Rotation paths and how fast each direction turns (deg/step):
Each turn is a multiple of 5 degrees from 10 to 175, or 0.
Each row of a path follows its step; steps can be skipped.

step 2: [ 3.42  0.32  1.19  1.48 -0.17  1.53  0.79  3.36  0.23  1.55  1.12 -2.38
 -0.53  0.90 -3.22  0.32  0.15  3.69 -0.01 -1.24  2.27  2.54  1.04 -0.38
 -2.55  0.89  2.08  1.00  0.06  2.25 -0.74  1.53  1.16 -1.20 -1.05  1.35
 -0.16 -0.88  0.54 -0.50 -2.05  1.29  1.33 -1.65 -1.02  1.13 -1.40]
step 4: [ 1.69  0.23 -2.89  1.32  0.34  0.28  1.51 -0.57  0.29 -0.43 -0.03 -3.22
 -1.80 -0.45 -2.72  2.43  0.07  0.61  3.46 -1.17  2.56  2.72 -0.66 -0.72
 -1.49  0.37 -1.71 -1.12  0.50 -1.75 -0.72  1.65  1.20  0.65 -1.65  0.45
 -0.41 -0.58 -2.51 -3.84 -1.28 -0.74 -1.45  0.77  0.30 -1.67 -0.28]
step 6: [-0.27  0.82 -0.51 -0.79  1.39  2.68  0.43  2.19 -1.23 -0.14  0.41 -1.87
 -1.57 -0.48 -2.33 -0.37  1.47 -0.05 -1.01 -1.73  5.44  2.58 -0.57  0.87
  0.13 -3.29  2.07 -0.03  0.28 -0.02 -0.99  0.06  0.32  1.24 -0.91 -0.22
 -2.84  0.44 -1.11 -1.26  0.24  2.78 -0.49 -2.43  0.69  1.47 -0.70]
step 9: [-0.44 -1.43  0.69  1.75  1.59 -3.26  1.33 -1.35  1.82 -0.28  2.88  0.72
 -3.65  0.60 -2.84 -0.51  1.77 -1.32 -0.85 -3.66  2.01  3.69  1.46 -0.25
  0.54 -1.97  0.36  0.22 -0.53  0.93  1.05 -0.03 -1.22  1.69  0.05  1.49
 -1.05  0.91 -1.08 -2.56  0.27  0.33  0.21  0.64  1.40 -0.36 -0.93]
step 11: [-0.83  2.14 -0.77  0.09  0.31 -2.84  1.17 -1.57  1.92  0.33  0.52  0.93
  1.39  0.24 -1.21 -1.03  0.32  2.13 -0.64  1.50  4.29  2.56 -0.25  0.98
 -2.73 -2.41  1.83  0.72  0.23  2.63  1.90  1.00  2.52  3.33  1.11 -0.91
  0.56 -1.12 -0.56 -1.52 -0.34 -0.54  0.20 -1.16 -0.82  1.22 -1.63]
step 14: [ 0.30  0.98 -1.67 -2.63  0.49  0.96  1.42 -0.90  1.95 -0.52  2.49  1.40
  0.12 -1.12 -2.43 -0.18 -1.08 -0.11 -1.71 -1.97  4.38  1.68  1.57 -1.33
  0.27  0.33  3.74  0.02 -3.16  2.10 -0.26 -0.20 -0.17 -1.40  0.91 -1.87
  0.71  0.37 -0.68 -0.48 -0.52 -1.45  2.15 -0.47 -1.18 -1.76 -1.93]
step 20: [ 1.14 -3.14 -1.56  2.55 -1.03 -0.08  1.57  0.48  2.08  1.90 -0.82 -0.38
 -2.26  0.69 -1.57  2.32 -0.60  2.13  0.45 -0.25  3.13  1.33  2.26 -0.21
 -2.14 -0.67 -0.74 -0.83 -0.71  1.86 -0.08  3.02  0.43  0.62 -2.51  0.58
 -0.87  0.80 -2.39 -2.27 -2.87 -0.96 -0.39  1.28  1.15  1.68 -0.40]
step 22: [ 0.60 -0.44  0.33 -0.28 -0.33  1.31 -0.31  0.50  0.86 -2.26  3.58 -2.31
  0.06  2.33 -2.42  1.46  0.03  2.79  1.15 -1.62  4.39  1.70 -2.37  0.96
  0.27 -0.42  0.65  0.63 -0.18 -0.55 -0.03  2.07  1.17  1.34 -1.09 -1.05
 -1.79 -0.52 -0.15 -2.27 -1.81 -0.12 -0.22 -3.51 -0.56  0.34 -1.48]
[ 0.07 -1.03  0.73 -0.32 -1.25 -0.94 -0.55  0.11  0.76 -0.02  0.34  0.34
 -0.54  0.56 -0.29 -0.35 -0.21  0.42 -0.06  0.13 -0.26 -0.27 -0.59  0.23
 -0.59 -0.15  0.19 -0.23  0.26 -0.59  1.18 -0.54  0.23  0.69  0.66  0.24
 -0.40 -0.03 -0.17 -0.34 -0.04  0.33  0.07  0.43 -0.41 -0.01 -0.53] | 170
[-0.57 -0.08  0.74 -0.02 -0.04 -0.06  0.57  0.41  0.37 -0.24 -0.64 -0.17
 -0.33  0.28 -0.60 -0.64  0.53 -0.33  0.57  0.33  0.22 -0.48  1.09 -0.47
  0.44  1.24  0.42 -0.75  0.13  0.66  0.51 -0.51 -0.72 -0.41 -0.60  0.24
  0.11 -0.68 -0.67 -0.15 -0.20 -0.17 -0.27 -0.33 -0.50 -0.24 -0.13] | 65
[-0.19  1.08 -0.47 -0.68 -0.02  0.75 -0.33  0.45  0.13 -0.75 -0.26 -0.26
 -0.69 -0.37 -0.04  0.60 -0.69  0.57  1.10 -0.36 -0.14 -0.56 -0.26 -0.07
 -0.07 -0.35  0.49 -0.23 -0.52 -0.08  0.79  0.58  0.10  0.22 -0.40 -0.42
  0.06  0.49  0.11 -0.37 -0.04 -0.61 -0.07  0.27 -1.25  0.02 -0.24] | 40
[ 0.39 -0.14 -0.12  0.08 -0.18  0.21 -0.24  0.39 -0.54 -0.69  0.34  0.05
  1.18  0.90  0.13 -0.31  0.07 -0.22  0.13  0.10 -0.46  0.15 -0.90  0.33
 -1.08  1.14  0.10  0.34 -0.13  0.71  0.16  0.34  0.42 -0.21 -0.30  0.23
  0.12 -0.29  0.47 -0.68 -0.21 -1.03  0.31 -0.63 -0.01 -0.71 -0.34] | 125
[-1.35  0.38 -0.08  0.60  0.30 -0.94  0.22 -0.21 -0.23  0.28  0.97  0.62
 -0.22  0.17 -0.03  0.06  0.16  0.21 -0.03  0.01  0.13 -0.52  0.50 -0.23
 -0.54  0.28  0.77  0.36  0.77 -0.66  0.21  0.30  0.16  0.13 -0.04 -0.37
  0.12  0.67  0.27  0.30  0.39 -0.46  0.77 -0.82 -0.41 -0.33  0.97] | 25
[ 0.10 -0.19  0.58 -0.48  0.47 -0.01  0.51  0.97  0.45 -0.09 -0.15  0.22
  0.52 -1.26 -1.02 -0.32 -0.20  0.30 -0.05  0.25  0.31  0.03  0.21 -0.33
 -0.08  0.50 -1.11  0.65  0.09 -0.17  0.09  0.21  0.32  0.38  1.02 -0.55
  0.00 -0.37  0.56 -0.42  0.26 -0.76  0.03  0.51 -0.08  0.04  0.77] | 110

step 1: [ 1.66 -0.97  0.24  2.03  1.41 -1.75 -1.51  2.02  2.18  0.45 -2.33 -0.89
 -2.56  1.56  0.71  0.50  2.82  0.73  1.45 -0.30 -0.12 -0.80 -1.42  2.54
  0.45 -0.16 -0.44 -2.46 -0.40 -0.75 -0.36 -0.25  3.27  0.31  2.13  2.71
 -0.20 -0.23  1.09 -1.34 -2.06  0.32 -1.01  0.24  0.18 -3.55 -1.23]
step 6: [-1.91 -1.34 -2.04  2.60 -2.57 -0.60 -0.60  0.25 -0.20 -2.78 -0.47 -0.26
 -2.00  0.22  2.08  0.50 -0.42 -0.65 -0.22 -0.36 -3.10  3.50 -0.72 -1.52
  0.17  2.77  0.26 -2.01 -1.37  2.85 -0.39 -0.02 -0.21 -1.31 -2.34  0.45
  2.43 -0.70 -0.68 -0.57 -1.03 -1.20 -1.71 -2.05  0.08 -0.80  0.00]
step 12: [-2.78 -2.06 -1.49  0.22 -0.57  0.36 -3.13  2.06  1.10  1.18 -1.71 -1.03
 -1.79  2.46  0.65  3.87 -0.29 -1.57 -0.35  0.03  0.61  0.29 -0.17  1.73
  1.14 -1.01 -1.47 -1.68 -1.48 -0.01 -0.72  0.37  1.68 -0.60  0.44  0.93
 -0.11  1.47 -0.95 -1.35 -1.85  3.49  1.31  2.12  0.47 -1.02 -1.40]
step 13: [ 0.22  0.38 -0.69  0.31 -0.32 -0.70  0.49  1.88  2.86 -1.06 -2.34 -1.51
 -2.46 -0.92 -0.97  0.55  0.15 -2.17  1.47  0.04 -0.62  0.92 -1.74 -0.65
 -1.34  0.87  1.39 -0.57 -1.97 -0.31 -0.74 -0.69  2.36  1.33 -2.79  2.42
  1.54  0.13 -0.39  0.51 -3.23 -0.53 -2.79 -0.64 -0.07 -2.60 -3.18]
step 17: [ 1.48 -0.99  0.01 -0.48 -1.32  0.49  0.33 -0.43  1.68 -0.43 -3.63 -1.45
  0.58 -0.74  1.24 -0.12  0.60  0.30  0.23  1.88 -3.95  1.81 -0.10 -0.08
  0.80  1.49 -0.27 -1.03 -2.15  0.27  0.80  0.54 -0.11 -2.67  0.25 -0.32
  1.69  0.39  2.34  0.76 -2.17  0.39 -2.03 -3.97  1.79 -2.28 -2.13]
step 18: [ 1.80 -1.58 -1.57  4.06 -2.69 -0.87 -2.39  0.08 -0.24 -0.57 -0.08 -1.26
  0.73  1.90  1.89 -2.07  1.09  0.23  1.44 -1.90 -2.50  0.78 -0.37  0.69
  1.08  3.65  0.05 -2.69  1.25  1.60 -2.37  1.22 -0.09  0.90  1.98  0.50
  1.81  0.22  0.43 -1.11  0.51  0.80 -1.20  0.24 -0.72 -0.54 -0.10]
step 25: [ 1.06 -0.49 -1.82  0.71 -0.54  0.78 -2.60  0.29  1.30  0.11  0.58 -1.61
 -0.10  0.63  2.19 -1.32 -0.65 -2.14  3.45  0.44 -0.02 -0.70 -0.36 -0.45
 -0.63  3.21  1.57  0.36 -1.41 -0.14  0.75  2.03  0.16 -0.16 -1.37  0.33
  4.21  1.95  1.17  0.36 -4.15  1.04 -2.23  0.72 -0.17 -1.42 -0.60]
step 26: [-0.77  0.63  0.02  2.86  0.05 -1.69 -1.22  2.33 -1.47  0.76 -0.09 -0.31
 -1.18  2.02  1.85  0.82  2.23 -0.19 -1.10  0.28  1.03  1.03 -1.37 -1.51
  2.22  3.96  0.39  0.14 -2.14  1.40  0.20 -2.19 -0.59  1.82  0.40 -1.58
  1.56  0.21  1.01 -2.31 -0.60 -1.06 -3.25 -2.85 -0.44 -0.26  0.17]
[-0.60 -0.53  0.31 -0.50 -0.61  0.22 -0.02  0.23  0.42 -0.12 -0.09  1.03
  0.27 -0.21  0.98  0.14  0.39  0.29 -0.27 -0.25  0.12  0.33  0.41 -0.06
  0.22  1.19 -1.08  0.14 -0.64 -0.45  0.36 -0.13 -0.42 -0.80  0.01 -0.52
 -1.02 -0.39 -0.09  0.00 -0.35  0.48 -0.79 -0.08 -0.25  0.41  0.33] | 125
[-0.11 -0.50  0.40 -0.13  0.88 -0.24  0.13  0.03  0.43  0.65  0.56  0.15
 -0.43  0.15  0.25 -0.36  0.69 -0.21 -0.48  0.76 -0.96  0.26 -0.05  0.43
 -0.60 -0.06  0.06  0.09  0.29  0.59  0.02 -0.47  0.14 -0.53 -0.64  1.55
 -0.60  0.27  0.10 -0.45 -0.11  0.23  0.09 -1.15 -0.02  0.04  0.42] | 155
[-0.26  0.29 -1.02 -1.24  0.59 -0.19 -0.12  0.26 -0.42  0.01 -0.72  0.27
  0.22 -0.48  1.23  0.23  0.22  0.71  0.13  0.30  0.24 -0.10 -0.14 -0.81
 -0.10  0.00  0.68  0.11  0.55 -0.03 -0.72  0.24  0.74 -0.04  0.03  0.08
 -0.60  0.61  0.42  0.34 -0.26  0.58  0.64  0.05 -0.35 -0.25 -0.56] | 90
[-0.10  0.30 -0.16  0.25  0.56  0.82 -0.64  0.44 -0.63 -0.16  0.87  0.22
  0.28 -0.01 -0.37  0.49 -0.55 -0.23 -0.58 -0.49 -0.44  0.94 -0.70  0.25
 -0.07 -0.05  0.40  0.39 -0.44 -0.01 -0.50  0.10 -0.16 -0.17 -0.20 -0.26
 -1.16 -0.07  0.56 -0.35  1.15  0.41  0.45  0.60  0.44  0.72 -0.08] | 90
[-0.59  0.40  0.13 -0.18  0.05  0.11 -0.91  0.16 -0.41 -0.71 -0.90 -0.26
  0.49 -0.16 -0.19  0.04 -0.79 -0.23  0.32  0.21 -0.20 -0.26  0.40  0.09
 -0.15  0.01 -0.37  0.74 -0.62 -0.19  0.16  0.61 -0.25 -1.16 -1.27  0.35
  0.32  0.49  0.07  0.15  0.19 -1.01  0.46 -0.57 -0.29 -0.46  0.47] | 170

step 6: [-0.39  2.05  3.10  0.52  0.74  2.42 -2.52  0.45 -0.24  0.78 -0.09 -2.35
 -0.14  1.99 -1.37  1.54  4.36 -0.86 -0.36  0.66 -1.38  0.54  0.02 -0.81
  1.41 -0.04 -5.48  0.00  0.74 -0.75  1.62 -3.42 -1.98 -0.34  0.88  1.38
  1.18 -0.35  1.35 -0.82 -2.23 -1.45  0.09  0.64  2.74  0.72 -0.67]
step 10: [ 0.00 -0.28 -1.31 -0.46 -0.80  0.56 -3.49 -0.17  0.03  2.33 -5.34  1.14
  1.21 -3.58 -1.15 -1.03  4.23  0.52  0.22 -1.04  1.02  1.55  0.39 -1.29
  0.15 -0.45  1.40 -0.66 -1.24  3.44  1.36  1.99  0.07 -1.93 -0.42 -1.87
  1.41  1.54 -0.24  1.94 -0.71 -0.26 -0.80  0.16  2.81 -0.16  0.60]
step 15: [-0.38  2.46  2.10 -1.36 -1.34 -0.41 -0.49 -0.46  0.47  0.56  0.17 -2.91
  0.13 -0.80 -0.66  1.76  4.33 -0.52 -0.07 -0.46  0.06  1.93 -0.05  1.55
  2.34 -0.57  2.20 -0.23 -0.45 -2.35  2.43 -0.03 -0.71  0.17 -2.03  2.13
 -1.66 -2.91  1.46  1.73  0.80 -2.08 -2.38 -0.12  4.78  1.54 -1.30]
step 17: [-2.42  0.18  1.73  0.49  2.60 -1.47 -2.03  0.83  3.56  0.70  0.51 -1.77
  0.78 -1.86 -2.45  1.07  3.96  1.26  1.38 -3.63  1.07 -0.47 -0.23 -0.34
  0.67 -1.06 -2.51 -2.00  2.52 -0.49  2.59  0.06 -0.30  2.85 -0.61 -1.28
  1.05 -0.37  1.08  1.45 -0.32 -1.13  0.78 -1.30 -2.32 -2.24  1.27]
step 18: [ 1.50 -0.10  4.13  0.52 -2.58  1.38 -2.65 -1.10  0.34 -0.75 -1.85 -3.64
  1.04 -0.48 -2.71 -1.02  0.84 -0.02  1.31 -1.44  0.71  1.78 -1.10  1.24
 -1.52 -1.63 -2.01  1.53 -0.56  0.03  1.38 -0.80  1.30  0.46  1.90  2.88
  2.24  0.67 -1.94  1.20 -3.26 -1.57  0.38 -0.34  3.39  0.38 -0.77]
step 23: [-0.77  3.55  0.46  1.99  0.70  3.57 -1.06  2.33  2.39 -0.09  0.03 -1.90
 -0.84 -0.59  0.07 -1.52  0.64 -1.53  3.46 -0.50  1.38 -0.29  1.54  1.06
  2.84  0.89 -3.95  0.21  0.71 -0.99  0.34  1.10 -0.98  1.17 -0.52 -0.41
 -0.67 -2.09  1.48 -1.49 -0.64 -0.34  0.63 -3.75  3.43 -0.97  0.89]
step 26: [-0.74 -0.51  1.09  0.02  1.23 -0.13 -2.22 -0.15 -1.17  0.64 -1.12  3.15
 -0.28 -0.15 -1.39  0.70  4.49  0.74  1.32  0.42  1.50 -0.53  0.49  0.13
  2.95 -0.70 -1.79  0.62 -0.81 -0.04  3.39 -2.19 -0.10  1.10  0.64 -0.20
  0.97 -0.74  0.95  3.27 -2.72 -0.86 -0.47 -5.59  1.79 -0.41 -1.65]
step 28: [ 0.46  1.73 -1.05  0.38  1.67 -0.98 -2.79 -1.10  1.53  0.23 -0.78  0.34
 -2.68  0.73 -2.62  0.39 -0.85  2.00  1.58 -3.25  0.50  1.81  2.65  3.15
 -0.28  0.34 -3.04  0.96 -0.83 -1.68  3.13  0.00  1.96 -3.08  1.48 -1.49
  2.11  0.01  1.63  1.92  2.20  1.30  1.32  1.07  0.25 -1.90  0.89]
[ 0.46 -0.50 -0.49  0.68  0.62 -0.55 -0.14  0.41 -0.11 -0.84 -0.43 -0.79
  0.14  0.72  0.50  0.42  0.19 -0.38  0.30  0.83  0.09  0.58 -0.67 -0.21
 -0.30 -0.15 -0.94 -0.66  0.71  0.06  0.34  0.65  0.32 -0.21 -0.26  0.25
 -0.30 -0.54 -0.88 -0.12 -0.29  0.84  0.09 -0.56  0.12  0.33  0.12] | 20
[-0.38 -0.37  0.23 -0.33 -0.21  0.61  0.29  1.03  0.23  0.11 -0.73  0.59
 -1.20  0.24  0.13 -1.10  0.70  0.58  0.31  0.79 -0.08 -0.48 -0.30 -1.00
  0.10  0.44 -0.59 -0.44  0.24  0.44 -0.12 -0.08 -0.56  0.35 -0.11 -0.66
  0.08  0.10  0.16 -0.03  0.33  0.31 -0.48 -0.11  0.24 -0.36 -0.61] | 110
[-0.24 -0.40 -0.69  0.14 -0.58 -0.01  0.60 -0.34 -0.66  0.30 -0.32 -0.10
 -0.10 -0.14 -0.29  0.14 -0.11  1.03  0.25 -0.26  0.55 -0.25  0.65 -0.30
 -1.13  0.30  0.27  0.51  0.17  0.35  0.81  0.51 -0.15 -0.81 -0.58 -0.53
 -0.35 -0.32 -0.53 -0.46 -0.51  0.44 -0.26  1.14  0.20 -0.32  0.61] | 125
[-0.12 -0.11 -0.56  0.11 -0.03  0.72 -0.76 -0.54  0.26  0.69  0.34  0.11
  0.46  0.87  0.46 -0.14 -0.35 -0.14  0.11  0.63 -0.08 -0.49  0.64 -0.44
  0.70  1.04  1.01 -0.57  0.32 -0.84 -0.19  0.68  0.40  0.71 -0.14 -0.23
 -0.47 -0.37 -0.13 -0.10 -0.52  0.00  0.37  0.01  0.83 -0.20 -0.07] | 35
[-1.07  0.54  0.09 -0.26  0.09 -0.46  0.37 -0.53 -0.99 -0.42 -0.09  0.17
  0.07  0.34  0.58 -0.27  0.51  0.71 -1.06  0.53  0.78  0.39 -0.48  0.12
  0.07 -0.18  1.06  0.12  0.20  0.41 -0.63 -0.10  0.10 -0.46 -0.08 -0.30
  0.28 -0.74  0.09  0.74  0.19  0.03  0.36 -0.87  0.51 -0.04  0.12] | 65
[ 1.11 -0.39 -0.08 -0.50  0.09  0.04 -0.07  0.55 -0.66 -0.11 -0.60 -0.19
 -0.44 -0.54  0.78  0.32 -0.38  0.16 -0.43 -0.64  0.12  0.52 -0.03  0.44
  0.05  0.59  0.37  0.55  0.40  0.66  0.24  0.27  0.17  0.95  0.97  0.03
 -0.67 -0.64 -0.10 -0.50  0.65 -0.55  0.22  0.00  0.54 -0.60 -0.57] | 70
[ 0.21  0.02 -0.33  0.03  1.03 -0.47 -0.12 -0.15 -0.03  0.99 -0.10 -0.28
 -0.14  0.01  0.13  0.81  1.33  0.51 -0.30 -0.82 -0.92 -0.07 -0.42 -0.56
  0.07 -0.22  0.91 -0.70 -0.25  0.05  0.38 -0.44  0.05  0.17 -0.35 -0.75
 -0.36  0.46 -0.62 -0.13  0.22 -0.33 -0.67 -0.24 -0.13  0.49 -0.05] | 155
[ 0.30  0.35  0.47 -0.40  1.70 -0.18 -0.46  0.07  0.21 -0.36 -0.71  0.95
 -0.35 -0.09 -0.60 -0.35 -0.67 -0.26 -0.14 -0.09 -0.35  0.25 -0.24  0.43
  0.56  0.00  0.75  0.17  0.56  0.18 -0.20  0.70 -0.37 -0.63 -0.12 -0.25
  0.45  0.01 -0.09 -0.12 -0.62  0.60 -0.38  1.00  0.30  0.21  0.08] | 120
